In the data rows, 128 means zero.
Here are some points, one per row:
[ 88 153 173 136 165 161 145 161 156 163 175 162 172 113  81 118 161  93
  74 127 105 150 107 136  97 167 145 119 100 128 172 160 100  94  71  81
 103 170 170 163 139 135 120  85 103  91  90 165]
[ 93 160 145 153 135 135  96 164 157 156 103 158 170 157  83  88 160  96
 146 156  99 114 103 100  99 149 152 112 152 119 175 163 105 165  71 141
 123 106 164 165 166 137 150  94 120 127 122 126]
[159 136  87  85  94 173 133 119 162  75 101  83  94 101 159 149 107 157
 147 146  99 151 101 118 129 117  83 140  90 130 100  86 179 122 130 116
 122 114 167 166 148  99  86 135 155  90  92 129]
[159 103  95  83  91 113 160  95 158  79 114  67 107 140 118  77 167 156
 139 168 103 181 165 103 149 175  89 185  85  81  90 179 114 165 113 109
 176 147  84  86 168 148 172 139 165 142  97 163]
[109 160 127 158 184 168 154  76  87  88 110 159 153 109 176 150 108  89
 148 158 187 152 149  92 143 114  91 167  87  84 105 181  86 171 156 105
 162 129  91 116 105 149 114 138  97 160  93 104]
[180 163 110 160  88  90 133 117 138 156 111 109 172 156 146 109 118 157
 138 181 148  92 118 131 101 119  82  97 162  79 155 167 113 159 158 163
 171 116 106 166 172  79 106  65 157 162 107 124]
[142 148 103  73 186  84  67 164  74 126 175 159 113 142 104  98 108  82
 147  89 108 137  99 101 148 119 150 158 149 143 115  87 134 114 112 148
 119 103 175  74  82  95 173 119 142 120 184 140]
[172 109  93 156 163  89 160  89 160 122 150 155  89 111 105 169 112 137
 100 185 120 175 182 151 153 159 156 102  92 169 104 159 171 144  74 166
 176 145 107 152 167 155 152 142 140 160 119  98]
[ 90 158 117  90  96 159 142  98 161 146 110 164 172  86  82 170 129 157
  99  93 111 174 172 165 110 125  90 185 146 171  85  91 144  93 161 156
  97 108 159  93 124  89  84 102 159  92 128 161]
[164  78  83 142 158 105 144 141  70 158 143 164  82 175 151 102 106  91
 107  93 175  85 154 162 102 176 151  99 123  88 133 131  96 162 139 166
  94 108 156 168  84 167  98 152 101 162 157  74]
[ 99 103 172 159 122 147  68 161 144 110 111 149 144  88 137 156 107 175
 145  91 106 100 140 163 132 122 151  92 102 141 100  99 156 159 162  87
 154 126  88  74  80  98 103  70 148 162 121  69]
[144  79 171  83 107 173  81  82 102 166 111  78 133 145  77 164 116  84
 151  90 104 117 110  90 102 104  87 158 105 156 158 112 146 166 157  86
 127 118 122  74  79 170 109 142 142 175  90 151]
[180 126 126  75 155 154 137 162 111  88 128 164 113 168  77 151 120 125
 135 172 160  88 118 134 164 138 127 141  89 150 108 154  87 117 155 159
 134 107  81 119 141 171  84 153  72 175  89  91]
[ 88 113 100  79 110  86  71 162 162  78 160 151  84 146 149  76 161 114
 143 124 146  90 106 130 182  86 157 151 122 172 129  89 111  82  91 133
 154 107 169  97  97  80 165  98 105  88 181  74]
[156 139 161 119 139 178 145 163  73 166  92 158 115 172 174  80 111  84
 136 148 138  88 119 146 106 165  88  97 167 136 105 183 142 168 136 152
 153 109 170 158 111 148  84 159 124 149 170 158]
[130 164 124 151 101 175 116 158 158 158  96 142 172 156  98  81 141 134
 144 166 117  92  99 129 100 147 117  95 166  91 175 179  96 160  97 166
 128 106 146 153 171 108 127  95 160 132 111 147]
[ 99 167 138 158  91 131 158 129 162 160 116 148 139  84 158 170 109 168
 147 110 102 128  98 167 113  93  79 163 165 122 130  92 133  76 156  99
 142 120 115 148  81  81  91 145 124 110 151  96]
[ 85 163 151 140 111 142 150 163 162 160  94 153 175 147  93  88 117 122
 144 140  98  96 111 135  99 174 136  90 165  82 177 167 167 110 116 164
  79 105 140  82 172  87  92 143 116 174 137 120]
[179  78 108 158 134 105 148 161 131 165 148 101 145  88 128 127 130 152
 143 113 100 111 148 162 118 120 126 103 164 152  95  93  89  79 128  80
 139 147 105 154 132 141 171 146 150  81 145  98]
[174 166 146 162  97 102 123  98 120  96 140  97 170 105  88 105 170 150
 125 125 107 179 143 104 137 166 143 112 154 117 170 122 157 166  70  96
 143 192 157  88 174 171 168 155 147  94  97 109]
[143 115  93 118 181 126 117  73  71 152 162 113  96 175 115 149 106  86
  97  96 186 108 181 158 135 153 157 101  77  79 166  99 166 150 162 154
 121 115 119 170  98 169 115 139  74  79 104 140]
[109 145  86 112  97 158 105 108 137  96 161 151  83 157 172 152 148 173
 141 122 177 180 104 130 105  97 144  96 160 172 134 171 167  76  72 140
 127 106 172 159 172  95 134 116 160  80  98 148]
[137  75 170 161  91 101 159 161 122 162  90 117 165  86 116 168 113 119
 120  91  98  85 132 166 105 117 137 167 156 142 127  89 113 145 162  79
 175 117  82 163  82 146 161 159 121 111  97 163]
[105 167  97 149 142 132 124  75 154 113 159 151  82  94 125 146 105 153
 142  94 183  88  93 155 192  88 165 115 138 173  86 130 175  94 151 108
  99 117  91 101 108 107 160 111 144 125 177 161]
[ 91 163 153 108 161 154 133  77  84 118 115  74 109 126 134 148 181 166
  99  89 184 113 189  74 169 169 161  96 115  91 174  97  83 146 145 166
 170 108 108  72 173 170  81 133 153 173  98 129]
[ 90 152 169 162  96 149 150 160 161 119  95 133 111 155 107 100 183  95
 137 102 104 136  98 153 175  97 162 166 121 101 175 176 119  78 121 164
  80 138 148 145 141  84 126 142  90 171 116 156]
[140 101 155 161 128  88 144 127  92 164 112 147 170  96 177 115 106 171
 113 160 116 161 100 145 100  85 132 145 161 126  94  94  86  78 142 111
 122 196 126 142  89 158 168 159  81  84 135 158]
[ 86  98 118  73 125  99  75 141 152  75 150 112  84 152 168  90 106  88
 146 146 126  83 146 120 174  86 165 173 138 175 124  91 156 105  70 165
 146 106 173  75 103 106 168 108 139  86 168  73]
[107  74 169 158 137  95 158 133  75 160 110 113 172  87 129 157 108 136
 144 103 112 144  97 162  98 121 167 152 162 120 126  95  84 136 154  74
 131 158  83 156  82 127 172 165 127 162 103 117]
[102  82 134 125 144 171 101 109 164  83 176 126  95 173  97 161 109 114
  80 146 106 144 193  80 104 138  84  97  71 111 161 157  94 140  70  75
  93 199 125 149  91 153 101 160 162  90 179  90]
[119  80 172  74 181 108 142 161  86 165 135 115 133 176 167 104 189  88
 140 121 186 108 144  74 178  87 144 113 143 173 106 177 141 148 165 163
 107 131 170 112 102 153  83 163  77 154  95 159]
[ 97 167 134 163  91 144 136  85 126 149 112 119  84 101  81 157 126 170
 130  90 188  91  93 164 168  98 172 108 148 174 105 136 175  85 165  82
  90 104  83 155 146 144 161 128  98 167 180 159]
[137 161 123 156 115 123 133 134 162 161 186 108 149 119 171 140 131  93
  87 150 120 169 187  97 103 166  87 121 164  95 166 106 157 171  70 118
 169 113 129 149 174 119 158  67 158 108 127  85]
[178 136  88 104  93 136 162 164 148  71 100  93  83 148 174  90 133 113
 148 157 102 155 110  74 116 155  96 158  73  84  85 157 143 151 161 169
 141 121 104  88 173  78 167 156 148 158 119 158]
[172  85 168 163 173  82 160 109  86 160  92 160 154  81 129 104 117 172
 148 128 105 180 101 161  99 144 169 111 164 143  97  88 106  96 163 135
 100 195 108 119 102 173 140 148 155 112 184 165]
[110 116  79 143 162  85  76 119 103  87 183  79 147 133 146 171 109 131
  55 143 112 125  97  93 106  99 117 106  76 163 140  85  94 166 161 120
  89 107  91 131 163 165  96  71  97 120 185 116]
[124 153  96  84  92 115 132 137 164  84 111 105 104  90 145 156 109 148
 150 126  99 165 128 112 129  99  76 144  83 104  89  94 153  97 149 138
  84 122 154 154 143  80  96 134 128 112  88 162]
These points spread out most along one direction. Take the direction at right angles to it along which they spread out most. Go by this last direction. For each point below, how far along it does it lie, from 0 to 99? 50 is the average, and the first point above lies past it. One standard deviation of the points above along it is 16.
[172 109  93 156 163  89 160  89 160 122 150 155  89 111 105 169 112 137
 100 185 120 175 182 151 153 159 156 102  92 169 104 159 171 144  74 166
 176 145 107 152 167 155 152 142 140 160 119  98] 51
[124 153  96  84  92 115 132 137 164  84 111 105 104  90 145 156 109 148
 150 126  99 165 128 112 129  99  76 144  83 104  89  94 153  97 149 138
  84 122 154 154 143  80  96 134 128 112  88 162] 30
[110 116  79 143 162  85  76 119 103  87 183  79 147 133 146 171 109 131
  55 143 112 125  97  93 106  99 117 106  76 163 140  85  94 166 161 120
  89 107  91 131 163 165  96  71  97 120 185 116] 44
[ 90 152 169 162  96 149 150 160 161 119  95 133 111 155 107 100 183  95
 137 102 104 136  98 153 175  97 162 166 121 101 175 176 119  78 121 164
  80 138 148 145 141  84 126 142  90 171 116 156] 48
[172  85 168 163 173  82 160 109  86 160  92 160 154  81 129 104 117 172
 148 128 105 180 101 161  99 144 169 111 164 143  97  88 106  96 163 135
 100 195 108 119 102 173 140 148 155 112 184 165] 68
[ 88 153 173 136 165 161 145 161 156 163 175 162 172 113  81 118 161  93
  74 127 105 150 107 136  97 167 145 119 100 128 172 160 100  94  71  81
 103 170 170 163 139 135 120  85 103  91  90 165] 62
[ 97 167 134 163  91 144 136  85 126 149 112 119  84 101  81 157 126 170
 130  90 188  91  93 164 168  98 172 108 148 174 105 136 175  85 165  82
  90 104  83 155 146 144 161 128  98 167 180 159] 44
[180 163 110 160  88  90 133 117 138 156 111 109 172 156 146 109 118 157
 138 181 148  92 118 131 101 119  82  97 162  79 155 167 113 159 158 163
 171 116 106 166 172  79 106  65 157 162 107 124] 65
[119  80 172  74 181 108 142 161  86 165 135 115 133 176 167 104 189  88
 140 121 186 108 144  74 178  87 144 113 143 173 106 177 141 148 165 163
 107 131 170 112 102 153  83 163  77 154  95 159] 56
